In the rows, 128 means zero.
These are runs of 8 systems, one row a step. Runs of the same system follow the same rule from any start.
seq 1, K_411, 9 rows:
[[156  84 145 146 110 166 102 118 116 130 112 144 132 152 111 131 124  89
  125 174 119 111 135 123 117 143]
 [137 132  97 121 102 160 107 141 130 136 125 156 162 155 143 113 109  94
  102 142 107 132 127 141 118 155]
 [107 162 117 108 107 130 103 126 129 111 146 124 137 144 163 141 122 132
   88 115  86 112 130 134 138 133]
 [112 167 118  96 130  94 156 154 116 115 131 121 143 120 142 120 132 153
  117  92 119 123 127 139 157 130]
 [ 98 143 141 124 129 107 155 119 119 119 129 126  89 104 123 128 159 156
  129 114 138 127 126 132 133  83]
 [147  81 132 141 149 114 172 129 130 135 120 127 127 103 121 141 140 133
  143 118 156 132 124 135 110 109]
 [121 103 129 161 130 153 117  97 151 155 143 136 129 137 120 138 122 121
  153 144 161 158 127 127 104 116]
 [159 101 149 128 130 142 100 118 138 142 133 107 158 154 120 157 111 119
  141 140 127 119 127 115 135 164]
 [133 165 117 106 101 142 101 131 119 141 131 134 138 160 108  96 120 109
  144 150 128 134 137 127 151 145]]
seq 2, K_552 (9 x 26):
[[110 132 176 136 100 155 113  63 132 137 126 115  31 112  90 145 176 142
  137 158 100  90 141 112 103  80]
 [188  88  69 159 140 120 173 116 112 127 123 152 135  94 148 132 123 108
  152 109 111 111 168 133  44 190]
 [ 57 145 163 196  97 185 129  93 138 161 158 126 176 191 124 143  76 107
  135 174 125 114 151 146 146 145]
 [174 115 139  60 137 142 156 192 163 173  92 111 181 112 112 152 125 151
   90  80  89 111  77 140 137 177]
 [104 197  60  80  71 111 115 127 153 117 162 112 104 164 143  71 121  79
  120 168 130 126 146 157 161  60]
 [160  41 175 136 170  70 162 158  75  45 103 109 140 110 156 168 146 127
   95 128 133  77 131 121 167 105]
 [ 91 136 102 143 104 166 111 117  75 148 123 226 151 151 113  60 158 125
  147 128 186 234 131 140 117 111]
 [115  93 209 113 122 157  94  67 159 138 135  91  72 111 127 223 177 188
   85  99  68  91 107 110 105  98]
 [193 156   9  97 112  93 153  98 115 147 167 137 155 128 149  92 122 119
  194  86 139 159 193 143  74 192]]
seq 3, K_436, 9 rows:
[[179 106  79 110 135 142  70 120 139 139 128 166 117 117 134 115 146 119
  140 114 148 188 116 108  71 150]
 [110 151 142 136 127  99  59  84 132  78 175  87  86 148 162 160 127 133
  133 144 122 110 150  98 148 107]
 [134 161 134 134 153  93 143 141  59 115 121 152 163 121 121 107 132 167
  172  85 145 151 152 107 148 202]
 [ 82 181 157 152  93 165 153  99 126 151 115 134  61 113  88 111 141 129
  136 160  85  78 146 133 110 114]
 [150  92  97 143 168 101 189 173 134 105 106 141 140  69 169 149 121 129
   92  87 104 102 114 141  81 148]
 [ 76 127 120 212 134 171 111 112 177 149 156 141 132 150 135 121  75  84
  149 184 172 153 122 130 105 107]
 [155 139 174  85 178  99  97 198 167 124 111  78 146 113 120 158 108 158
  114 108 134 116  60  94 178 158]
 [167 173  59 106 104 136  96 121 132 155 127 159  81 124  88  48 142  95
  192 159 168 174 142 116  94 132]
 [140 117 156 123 140  76  99 139  91  24 121  95  73 116 165 151 143 109
   86 157  89  49 142 102 161  99]]
seq 4, K_552:
[[110 150  78 129 109 104 135 125 144  92 154 115 104 130 170 117 112  91
  106 149 113 101 147 148 123  87]
 [122  78 148 159 159 100 155 148  94  91 128 132 182 135 156 149 116 130
  121 120 157 134 131 133 156 129]
 [100 140 147 110 115 161 107 126 127 169 123 160 142 144  98 110 149 152
  133 117 159 188  97 130 144 110]
 [158 126 130  82 119 119 107 102 161 132 134  95  69 104 124 160 164 147
  118 113  99 104 119 117 105 101]
 [158 127  76 150 126  93 141 103  97 100 152 128 130 135 146 107 114  94
  176 145 148 121 186 129 111 148]
 [100 104 207 181 134 161 139 128  91 135 105 140 155 149  96 142 117 130
  136 157 135 109 128 121 157 151]
 [137 150 106  89 110 174 127 156 155 179  98 168 127 106 107 107 143 137
  100 103  98 150  89 140  91 148]
 [108 153  94 122 103 112 117  97 168 102 173  86  97 137 176 153 113 107
  100 139  91  85 148 143 120  88]
 [154  95 120 141 160  78 169 155  87  96 133 120 199 138 153 134 105 125
  149 109 163 130 149 134 160 163]]
seq 5, K_209, 9 rows:
[[194 149  58  99 139 107 106 152 180 139 148  93 152 133 146 122  81  93
  152 130 128 122 129 120 110 182]
 [106 170 141 149 148 101  76 176 116  67 129 114 127 152 144 104  86  91
  125 183 143 107 119 100 188 134]
 [129 152 157 114 153 149 105 198 117 127  67 172 104  85 100 105 147 147
   94 120 106 131  69 100 123 159]
 [108 134  88 152 125 147  83 102 156 109 137 167  44  90 153 116 152 113
  109 139 123 153 119 116  56  74]
 [120 131 102 177 179  87 144 121 128  91 159 124 136  88 196 172 103 157
  129  71 115 123 145 114  79 178]
 [ 86 189 149 198 160 129 134 125 141 158 146 121 120 126  93 105  84 137
  214 152 181 146 137 101 132 165]
 [139 168 169 106 142 121 143 153 183 145 107  63  62  85  90 153 123 144
  129 138  83  44  99 108 131 129]
 [187 129  37 135 128 133 138 177 166 127 105 147 102 101 130  73  94  41
  135 179 127 108 126 135  67 142]
 [ 79 111 150 208 171 132  87 169 148  58 133 130 140 130 196 163  68  91
   65 166 111  97 102 109 131 129]]
seq 6, K_526, 9 rows:
[[163 108  91 104 112 150 153 151 144 166 112 147 165 135 112 104 122  99
  126 132 139 144 116 155 115 137]
 [143  90 110 102  96 132 108 110 137 114 141 124 123 156 142 131 145  95
  104 156 136 132 132 145 138  68]
 [153  98 109 103 126 104 150 155  82 105 118 152 182 141 145 113 140 122
  115 109 143 147 135 145 153 135]
 [108 106 158 115  87 166 112  91  95 146 125 160 139 164 108 128 167 137
  115 134 132 154 134 142 145  98]
 [164 109 118  67 105 111 178 123 109 142 118 121 147 120 122 139 166 152
  115  85 103 113 139 156 132 126]
 [ 89 122 104 140  83 145 178  85 108 148 150 152 148 155 130 110 140 116
  136 132 141 146 166 175 125  82]
 [128  99 155  89 107 121 188 154 125 135 114  99 175 148 122 145 133 123
   90 127 114  89 118 167 183  96]
 [139  99  93 116  89 179 164 128 133 188 112 174 172 148 102  95 133  99
  128 136 144 166 124 173 107 120]
 [158  68 118  66  88 120 134 113 144 118 137  98 137 157 143 153 156 102
   81 140 118 108 127 163 153  51]]
seq 7, K_436, 9 rows:
[[115 133 102 180 129 145 129 122 115 129 142 159 166 145 151 118  91 104
  143 137 131 138 153 133 104 177]
 [ 84 175 162 131 132 147 110 151 159 137 129 110 129 132 130 146 103 143
  100 129  96 103  98 119 151 141]
 [137 166  73 102 140 115 139 165 148 146 121 153 124  96 130  91 129 137
  135  97 141 164 106 132 102 139]
 [ 98 142 126 145 127 106 118 129 138  87 140 114  75 124 142 116 128 101
  121 171 145 109 128 124 143  62]
 [148  88 155 148 170 110 131 168  82 100  95 159 151 112 121 123 139 137
  135 120 162 150 112 108 141 151]
 [124 126 161 151 112 179  91  87 145 163 121 137  75 129  84 134 144 126
  152 163 124 127 123 107  97 122]
 [180 113 109 108 162  88 122 133 143 106 136  97 122  95 159 168 128 146
  126  88 106 107 127 108  98 165]
 [104 166  98 183 121 132 115  98 122 128 164 135 131 156 134 100  88  96
  182 164 155 138 169 122 119 152]
 [115 166 179 118 148 113 133 181 116 106 101 104 132 115 120 139 115 147
  103 123  90  72 104 110 176 164]]
seq 8, K_99, 9 rows:
[[ 89 138  77 140 104 149 138  98 176 126 163 129 118 117 192 162 116 121
   66 103  67 107 137 160  70 104]
 [102 160  81 111 147  80 148 141 142 123 180 108 204 144 188 143  95 155
  125  65 150 167 133 149 155 143]
 [ 78 188 147 109 134 119 133 157 160 162 134 112 126 138  90  90 123 145
  158 138 191 170  88 131 189  77]
 [189 111 136  77 142  90 161 173 104 116  73 127  75  79  78  92 180 130
  146 134 147 111 110 117 139  99]
 [143  44 126 196 128 137 126  96  81  81 114 172  94 125 135 123 149  74
  133 186 152 122 162 126  89  89]
 [146  43 185 151 145 157  85 111 133 120 134 112 188 159 156 214 112 135
   87 121 103 114 113 115 128 168]
 [129 177 112 120 106 182  84  79 168 211 161 130 149 154 102 135 111 154
  175 103 122 174 134 118  90 198]
 [128 218 100  53  80  95 129 114 152 124 155  63  83 138 125 116 133 129
  127 130  77  66 155 137 163 107]
 [ 98 172 103 149 123  84 195 170  29  77 107 178 153 126 135  58 127 112
  139 133 141 117 171 149 169 142]]
seq 9, K_412:
[[152  69  86 137 104 164 151 100 171 153 141 129 151 130 161 168 116  96
   91 124  90 109 137 164  61 125]
 [119 132  75 146 120 139 117 120 126 144 167 152 214 175 164 117  85 108
  144 116 156 182 147 147 126 170]
 [ 90 208 150  83 111 122  93 144 126 143 147 106 164 173 113 109 113 152
  137 120 137 149 113 123 210 142]
 [132 186 120  57 106  88 144 159  95  97 101 125  70  99 110  87 176 143
  110 120  97  93 125 129 162  96]
 [123  59 137 156 113 121 155 106  86  68 111 150  83 116 148 135 170  94
   88 163 116  91 153 146 115  46]
 [132  20 156 168 152 154 156 116 113 144 118 169 187 128 140 172 144 143
  112 101 166 177 112 143 101 120]
 [140 130 123  96 115 149 120  69 179 213 175  96 164 156 107 162 131 172
  183  83 157 184 128 135 115 145]
 [181 186  91  60  96  88 143 127 123 135 151  65 158 159 123 118 103 120
  160 119  92  75 171 134 169 190]
 [128 153 120 127  89 122 148 164  59  93  91 159 121 157  95  44 129  59
  137 209 137  93 159 141 183 108]]
seq 10, K_412, 9 rows:
[[160 102  70 122  99 158 110 143 122 130 130 164 193 169 158 107  99  69
  103 147 119 145 138 152 111 162]
 [ 82 166 132 106  92 167  74 125 114 143 141 162 170 182 131 107 126 131
  104 130 129 176 113 135 164 133]
 [101 189 129  60 100 113 125 133 100 121 126 137 118 122 135 121 170 179
   90  75  83 128 123 136 156 121]
 [104 127 118 127 101  89 168  90  70  78 141 137  91 121 149 121 174 134
  122 121 119 107 179 150 134  69]
 [119  47 177 159 143 115 188 122  79 109 117 135 172 137 131 159 146 138
  124 123 160 124 139 148 157  99]
 [148  88 141 104 126 141 170 106 149 200 127 121 149 129  81 138 153 155
  170 106 179 172 113 147 124 103]
 [187 116 101  63  93 121 148 107 171 168 150  67 153 155 117 150 121 112
  139 124 105  93 144 153 136 134]
 [176 122  72 101  89 122 138 148  88 115 118 150 171 168 124  70 115  61
  138 168 134 121 164 153 150 146]
 [ 97 115 168 109  82 181 104 142 101 137 103 165 160 180 106 109 143 105
   80 167 121 139 106 147 179  92]]
seq 11, K_411:
[[107 153 106 167 139 112 159 142  94 108 125 160 129 110 138  98 117 121
  145 127 136 129 149 130 115 149]
 [ 90 130 164 172 143 152 143 129 140 134 115 139 107 103 126 152 123 142
  111 130 104 104 113 122 105 132]
 [145 144 100 125 147 132 148 159 186 163 125 113 130 102 121 127 100 119
  138 122 129 122 103 131 100 146]
 [118 156 118 148 139 111  91 117 162 104 158  93  92 131 143 133 101 108
  148 162 140 112 134 107 129 114]
 [140 129 150 145 167 103 116 182 110  94 107 127 143 126 124 116 104 114
  137 150 153 119 109 104 163 155]
 [114 154 137 135 130 156  83 149 129 125  99 168  78 107 108  98 146 123
  118 151 128 145  96 104 110 119]
 [177 109  95 126 150 114 112 144 134 102 116 137 107  91 154 137 128 115
  116 116 102 110 128 109  78 162]
 [ 87 180  90 179 145 123 111 128 130 114 155 154 126 122 161 107  94 125
  148 123 140 155 142 117 103 159]
 [107 155 183 159 163 126 120 145 131 117 118 107 117 106 125 161 109 158
  126 118  98  85 112  95 135 176]]
seq 12, K_347 (9 x 26):
[[138 170  84 126 113 149 149 148 110 160 115 172 157 127 112  77 115 117
  151 117 123 149 140 138 105 189]
 [ 62 174 132 120 116 115 113 120 163 110 160 102  94 132 157 142 128 138
   93 129 119 119 114 137 153  60]
 [178 131  92 102 153  88 188 172 116 137 109 124 161  96 121 110 121 137
  154  89 135 125 132 135 121 179]
 [ 84 107 147 154 125 128 116 113 149 118 148 121 110 150 128 125 130 108
  131 172 186 153 114 135 157  35]
 [196  85 148  97 158 119 140 146 127 139  97 119 137  89 115 168 151 163
  123  80 101 110 109 111 101 180]
 [111 105 102 173  93 162 103  74 126 134 159 155 126 174 127 103 119  75
  157 188 171 161 161 141 112  89]
 [138 130 181 102 143 118 105 137 121 105 122  93 139 119 147 194 132 172
   84  88  59  74 116 106 146 178]
 [126 163  80 148  91 158 138 124 103 164 126 179 145 160  89  45 111  82
  185 173 169 168 159 145 122 148]
 [ 80 157 177  97 129 110 113 135 154  92 133  86  79 105 157 181 150 169
   55 105  67  75  94 122 156  75]]
seq 13, K_526, 9 rows:
[[120 159 107 166 133 144 100 139 130 135 119 165  89 121  99  69 117  96
  176 177 176 161 124 107 109 126]
 [156  88 172 131 170  97 102 151 130  74 105 102  77  92 134 159 145 130
  109 144 126  89 102  92 135 104]
 [124 113 113 197 168 139 118 119 112 130 131 180 142 105 146 130 115 143
  158 102 157 180 133 106  68 186]
 [107 140 185 131 134 125  63  81 153 112 166  69 106 148 146 200 122 161
  121 122  99  97 128  94 149 133]
 [149 208  84 131 144 107 143 150 117 145 132 131 143 111 119  90  94 140
  187 100 119 126 154 110 111 233]
 [ 76 182 162 163 109 145  85 104 146 107 136 110  33 130 110 116 125 105
  133 200 111  82 134 104 135  81]
 [151 139 114 150 197  90 174 221 133 100  81 139 119  51 137 116 104 130
  117 103 119  97  94 110 101 178]
 [ 58 125 150 213 149 185  56  90 184 141 155 155  86 124 145 152 110 126
  127 158 157 176  97 101  76  95]
 [183 140 133  85 194  61  94 171 174 105 145  52 145 102 162 188  96 169
  133  75 120 105  93  84 146 194]]
seq 14, K_209, 9 rows:
[[171 124 104 105 123 126 115 131 156 133 117 119  81 103 116 123 140 109
  132 141 114 110 120 120  92 122]
 [137 116  99 164 138 113 117 135 118  83 136 136 130 127 167 128 103  90
  119 150 122 108 147 123 110 145]
 [ 93 147 161 174 151 152 114 148 120 132 118 152 149 129 126 132 103 139
  128 130 129 134 112 111 132 170]
 [111 172 137 116 123 153  99 119 172 163 132 120  83 111 107 131 135 150
  132 123 115 133 101 113 108 125]
 [151 156  70 108 133  91 131 135 153 108 146 107 100 102 157 123 118 117
  132 117 113 109 139 128 102 130]
 [108 143 118 178 159 103 146 169 111  90 126 138 141 120 147 106  90 102
  140 152 152 118 134 121 143 143]
 [ 99 133 181 158 156 158 127 159 149 148  97 138 112 102  99 136 121 143
  119 139 129 121  82 109 127 131]
 [154 126  98 119 131 146  99 117 188 152 132 124  77  97 126 137 133 122
  127 129 119 132 104 116  67 118]
 [144 136  86 157 155  89 103 129 142  82 160 107 127 123 182 142  90 103
  139 130 127 112 151 110 108 158]]
seq 15, K_99:
[[125 112 116 158 152 122 205 142 136 153  99 155  85  62 100 109 151 139
  154 115 157 136 116 140  77  97]
 [160  42 115 155 149 104 157 118 166 105 143  92 123 119 158 170 116  91
  123 152 152 101 131 141 106  75]
 [168  80 130 148 151 130  97 131 134 142 145 113 203 172 128 143  85 104
  170 145 178 161 128 115 143 180]
 [147 165 151  94 104 171  53 131 169 169 122 104 109 159  79 116 116 110
  143 172 120 123  99 101 150 147]
 [175 175  91  84 103 109 104 136  82  96 107 146  83 111 121  85 154 116
  132 130  79  94 158 109 113 172]
 [ 56 145 130 189 117 132 119 117  79  60 135 170 108 132 175 120 124 107
   84 154 100 107 156 131 126 104]
 [ 86 119 167 151 171 136 147 160 135 132 120 141 174 100 159 179 117 184
   83  64 110 138  86 126 124 162]
 [105 160  96 139 139 142 145  98 205 195 161 119  99  97 118 133 123 160
  171  97 159 175 111 133  72 108]
 [171 135 101  80 138  47 153 132 157 101 159  43 114 125 140 140 119 117
  159 131 147  87 146 130 166  96]]
seq 16, K_347, 9 rows:
[[ 99 120 165  95  82 173 118  68 104 162 130 153 126 146 111 155 190 177
  101  91  96 149 132 144 125 104]
 [126 139  94 101  68 144 189  71 112 171 153 129 164 149 130 135 142 141
  132  90  86 114 182 176 109 145]
 [ 80 144 142 107  84 127 186 118 131 150 156  90 194 184 135 142 108 125
  106 130 114  98 146 180 196 100]
 [149 127 139  50 102 143 184 178 143 190  96 115 185 144  82 113 138 134
  113 112 126 126  94 168 178 122]
 [147  85  92  53  73 146 149 124 160 157 125 130 131 146 120 115 169 101
   85 137 134 145 111 181 133  29]
 [177  44  98  63 103 109 156 122 107 110 135 128 196 150 175 167 158 126
   70  83 108 131 136 173 136 106]
 [126  81 135  91  87 145 117  94  84 151 153 150 227 210 131 132 147 133
  125 113 168 197 141 160 182 112]
 [142 129 174  22  69 147 113  79 105 173 136 108 149 170  93 158 196 192
  114  79  97 141 130 142 175 116]
 [153 118  95  60  31 139 203  67  76 168 133 137 151 171  95  99 184 117
  138 122 102 111 197 194 141  94]]

Which system made each run below?
seq 17, 2 rows:
[[123 101 113 118  94 151 132  79 132 140 137 146  92 120 130 138 170 130
  108 122 112 137 139 148  87  76]
 [117 114 107 115 133  84 185 133 116 107 150 111 173 128 171 149 125 142
  110  88 130 121 143 160 149 112]]
 -> K_526
seq 18 (2 x 26):
[[149  56 212 166 154 144 144 121  86 124  85 141 114 108  88 162 158 148
  137 140 129 100 125 105 121 143]
 [111  99 142 191 107 210 115  83 135 170 119 178 112 130 105 133 129 110
  131 158 113 136 135 128  61 143]]
 -> K_347
seq 19:
[[108 103  78 130 106 125 136 122 121  81 148 152 149 133 206 146 126 104
   54 111  85 116 144 162 104 100]
 [ 93 110 137 124 124 108 140 101  95 117 169 128 213 175 172 163 127 160
  115  82 147 163 147 152 173 126]]
 -> K_552
seq 20 (2 x 26):
[[139  74 158 155 103 188  63  51 171 167 153 116 107 167 107 169 131 106
  148 176 142 142 130 116  97 105]
 [185 138 107  99 139 140 125 156 122 155 111 139 192 121 133 144 106 145
  122  76  82 122 124 118 101 250]]
 -> K_412
seq 21:
[[109  85 151  94 117 135 139 119 146 142 132 124 138 134 135 161 164 153
   87 103 139 151  98 152 146  57]
 [182  77  98  87 108 132 156  99 125 168 137 131 175 140 125 144 149 137
  141  90 133 154 144 154 106 144]]
 -> K_347
seq 22 (2 x 26):
[[108 145 127 124 131 108 164 113 169 158 173  70 174 152 139 161  94 144
  149 107 140 119 138 147 158 129]
 [135 170 117 104 121 119 169 162 137 169 118 110 149 139  81  83 108 116
  172 144 160 129 123 142 167 136]]
 -> K_99
seq 23, 2 rows:
[[164 122 102  82  79 165 128 138 180 161 125  99 148 156 126 139 104  80
   84 156  66  70 123 158 122 136]
 [147 127  78  84  91 132 114 177 123 104 122 141 181 172 156  95 105  64
   76 158 112 121 123 158 164 121]]
 -> K_347
seq 24:
[[141 110 122 135 129 133 116 142  80 100 105 178 136 122 140 113 144 122
  111 123 118 140 132 122 114 153]
 [ 74 156 142 144 109 152 106  98 116 128 145 148 122 139 145 141 138 151
  107 114 103 136 136 129 123 124]]
 -> K_552
seq 25:
[[101 145 148 156 115 161  96 124 165 159 142 110 135 174  96 112  91  89
  160 195 168 137 119 125 160 109]
 [202 138 129  62 130 117 115 182 119 127  82 119 123 109  96 114 140 124
  119 125  94  90 105 110 141 178]]
 -> K_99
seq 26:
[[110 123 124 161 130 188 160 159 183 186 100 156 130 106 106 121 104 107
  110 145 118 124  89 146  80 131]
 [148  99  92 112 140 125 102 136 214 130 152  94 122 122 167 165 106 102
   95 132 128 126  93 133 101  89]]
 -> K_526
seq 27:
[[179 123 119 136 117 150  78  84 105 141 136 139 127 147 113 131 129 119
  175 136 118 134 164  99  91 202]
 [114 168 163 154 106 167 114 120 101 147 118 135 142 155  98 122 107 125
  144 152  89  93 151 116 135 201]]
 -> K_412
seq 28:
[[116 115 115 174 161 130 154 146 149 123 122 146 120  86 153 144 111 128
  115 114 122 122 114 127  78 139]
 [112 135 113 177 160 133 101 131 174 134 156 120 142 130 153 143  83 119
  147 134 158 154 116 113 107 145]]
 -> K_347
seq 29:
[[146  93 164 152 168  98 194 151 130 152 113  98 148 116  81 126 117 132
  192 140 198 128 120 128 160 121]
 [182 101 134  98 129 141 141 148 200 181 111  80 109 119  77 132 118 100
  152 165 147 105  95 131 127 103]]
 -> K_412
seq 30:
[[ 72 145 154 152 132 110 164 106 105 117 150 123 136 126 148 152 133 166
  125  99 124 120 144 139 146 113]
 [115 131 135 134 151  90 190 135 119 131 132 112 133 107 120 129 133 152
  160 105 162 129 133 136 144 110]]
 -> K_412
seq 31, 2 rows:
[[130 170 136  83  83 154  68  63  93 145 151 142 130 155 130 148 163 176
  125  82  72 141 157 113 118 182]
 [134 192 126  95  95  95 174  92  86 128 144  93 119 129 120 132 143 164
  155  92  67  65 191 134 143 178]]
 -> K_552
seq 32:
[[ 90 153 137 165 135 144 124 143 130 141 136 141 162 150 125 114  94 119
  145 145 155 147 121 126 149 146]
 [141 150 137  94 135 135 124 167 165 148 103 114 105 102 105 126 132 136
  113 125 109 112  86 121 128 129]]
 -> K_99
seq 33 (2 x 26):
[[154 130 159  98 106 128 168 103 124 150 124  84 129 125 108 170 140 153
  126 105  62  54 152 135 130 167]
 [134 130  54 145  97 143 187 115 131 155 145 150 168 138 150 108 100  93
  133 122 107 120 170 173  81 159]]
 -> K_436
